In the rows, 128 means zero.
One turn sends every row of this set to another row. A few are shown first. Where does it send the rows asked after them?
duza: [115  97 124 135 133 116 122 115 127 126 101 140 110  87 101 155  95  95
 156 129 145 131]
tavim: [111 123 140 144 143 135 137 155 163 107 139 141 114  89  99 134 120 128
 163 145 133 150]
Mobep: [112  98 148 148 111 142 152 118 132  82 101 108 133 128  97 138 120 141
 134 109 142 150]
siza: [146 122 117 161 150 115 114 121 120  98 111 146 122 122 102 143 143 129
 112 136 131 166]
lutu: [130 142 116 162  96 125 124 107 149  95 139 131 114  97 115 121 125 133
 121 121 150 145]
pesav: [124 112 139 152 167 134 115 131 136  77 111 142 111 117 109 159 104 116
 121  97 150 166]
Lonut: [ 91 114 122 163 125 115 139 106 145 118 121  89 131 115 106 116 128 133
 139 103 161 154]
nosab: [116  90 144 169 163 129 122 129 114 120 114 161 130 105 101 111 129 133
 142 119 147 123]
lebe: [ 87 120 120 163 131 103 144 119 146 113 134 101 129 105 109 111 126 122
 139  97 161 151]
Bod: [113 117 139 157 121 153 122 107 106 117 112 138 131  97  65 163  96 123
 135 114 139 133]
mig: [109 133 149 149 115 108 124 103 133 118 110 122 120 113 130 132 135 148
 115  98 157 155]
zanag: [130 130 137 136 169 131 137 143 150 111 115 130 101 143  84 138 104 126
 126 124 142 147]
mib: [106 119 141 136 139 106 127 105 132 121 117 120 140 103 102 108 132 114
 128  92 137 114]
nev: [ 87  89 126 158 141 119 132 139 150 113 133 134 127  72  79 123 130 116
 107 123 137 148]
leb: [142 117 163 160 142 128 119 132 124 131 118 140 100 117  87 122 137 113
 130 107 136 179]
nizi: [ 87 133  99 150 132 127 126 149 150 106 104 127 130 100  98 151 115 126
 124 106 117 167]
guvam: [142 123 120 173 111 125 109 142 148 143 137 147 121 109  77 136 121 122
 140 116 134 150]
dimug: [ 98 107 146 170 126 144 154 139 114 110 132 144 105 129  89 135 105 123
 109 120 122 164]
depo: [133 115 121 152 161 135 148 114 134 122 122 161 141  84  96 145 111 132
 145 119 108 134]
nuli: [ 95 137  97 153 142 125 135 148 155 108 109 136 113  78  97 133 107 132
 132 117 120 163]
Ran: [113  97 109 148 122 120 113 108 137 114  90 141 107  82  93 143 111 105
 159 130 152 139]
det: [140  85 133 155 148 118 161 127 121 105 121 141  93  96  95 157 121 119
 119 116 121 144]
rol: [124 126 143 158 120 108 120 103 137 109 110 121 107 121 137 137 127 156
 122 106 151 155]
Dip: [106 115 136 132 101 122 128  95 121 103 129 126 133 108 103 119 112 144
 152 103 166 161]
Nis: [121 124 141 132 147 154 136 134 118 129 126 143  88  93 106 144 115 108
 142 116 152 120]
Fedo: [112 113 145 149 160 123 103 120 119  77 110 139 116 105 114 142  94 109
 111 103 150 158]
puno: [108 113 141 126 102 134 136  97 125 116 113 130 136 107 100 124 104 137
 155  93 159 158]
Kinim: [109  98 126 168 145 140 123 163 137 133 133 124 131 104  99 119 108 157
 122 127 150 141]
takup: [144 119 126 171 147 126 148 140 154 109 136 142 129  86  75 148  92 119
 112 108 146 147]
zef: [ 91 121 131 161 127 131 143 111 116 127 141 170 113 125  86 145 117 123
 152 131 145 135]

Ran -> nizi
lutu -> Mobep
Lonut -> mig
Now find these:
rol -> puno
dimug -> nosab
leb -> zef
det -> depo
pesav -> duza
siza -> Bod
zanag -> Nis

One turn sends every row of this set to another row. A few are shown first. Where does it send the rows asked after them?
nif: [126 115 151 103 111 105 101 138 115 105 114 105 123 114 123]
Rones: [119 114 186 131 124 115 101 126 139 112 106 103 129 146 129]
teg: [138 124 137 137 134 130 136 141 143 122 104 109 144 122  94]
bepe: [123 140 108 141 122 125 132 151 143 137 119 118 126 126 125]
Susa: [ 90 148 123 137 130 123 132 122 116 144 130 135 145 137 135]
rovev: [113 119 176 136 127 136 124  95 130 135 143 118 119 164 131]
babi: [137 127 139 136 130 130 147 144 140 125 102 112 144 124 100]
fava: [112 113 184 131 144 110 112 119 129 133 107  99 123 139 137]
Natid: [132 124 123 112  95 140 108 117 106 131 143 121 107 136 112]
Kefip: [ 94 147 121 139 127 124 138 130 115 146 123 137 141 137 137]
nid: [119 139 104 141 126 123 122 146 146 136 125 118 125 124 123]
zan: [127 122 152 115 116 113  91 139 114 107 117 125  97 114 126]
dukot: [130 126 190 137 130 123  97 128 130 124 105 105 115 134 133]
lasan: [113 114 131 119 107 144 111 112 115 123 155 134 101 143 122]
pake: [119 109 142 113 104 123  88 143 124 100 118 119 111 124 119]
Vel: [109 133 156 133 138 129 144 117 113 130 109 127 164 135 106]
nalet: [118 122 156 139 128 145 118  97 120 159 135 116 107 160 126]
Temi: [108 133 152 134 135 129 154 123 112 134 106 130 158 135 111]
Demef: [126 136 181 131 120 145 122  93 125 143 136 116 110 149 128]
zeme: [122 132 142 109 105 135 116 105 109 125 148 135  93 129 121]

Susa -> nid
bepe -> babi
nalet -> Natid
Now find these:
pake -> Rones
zan -> dukot

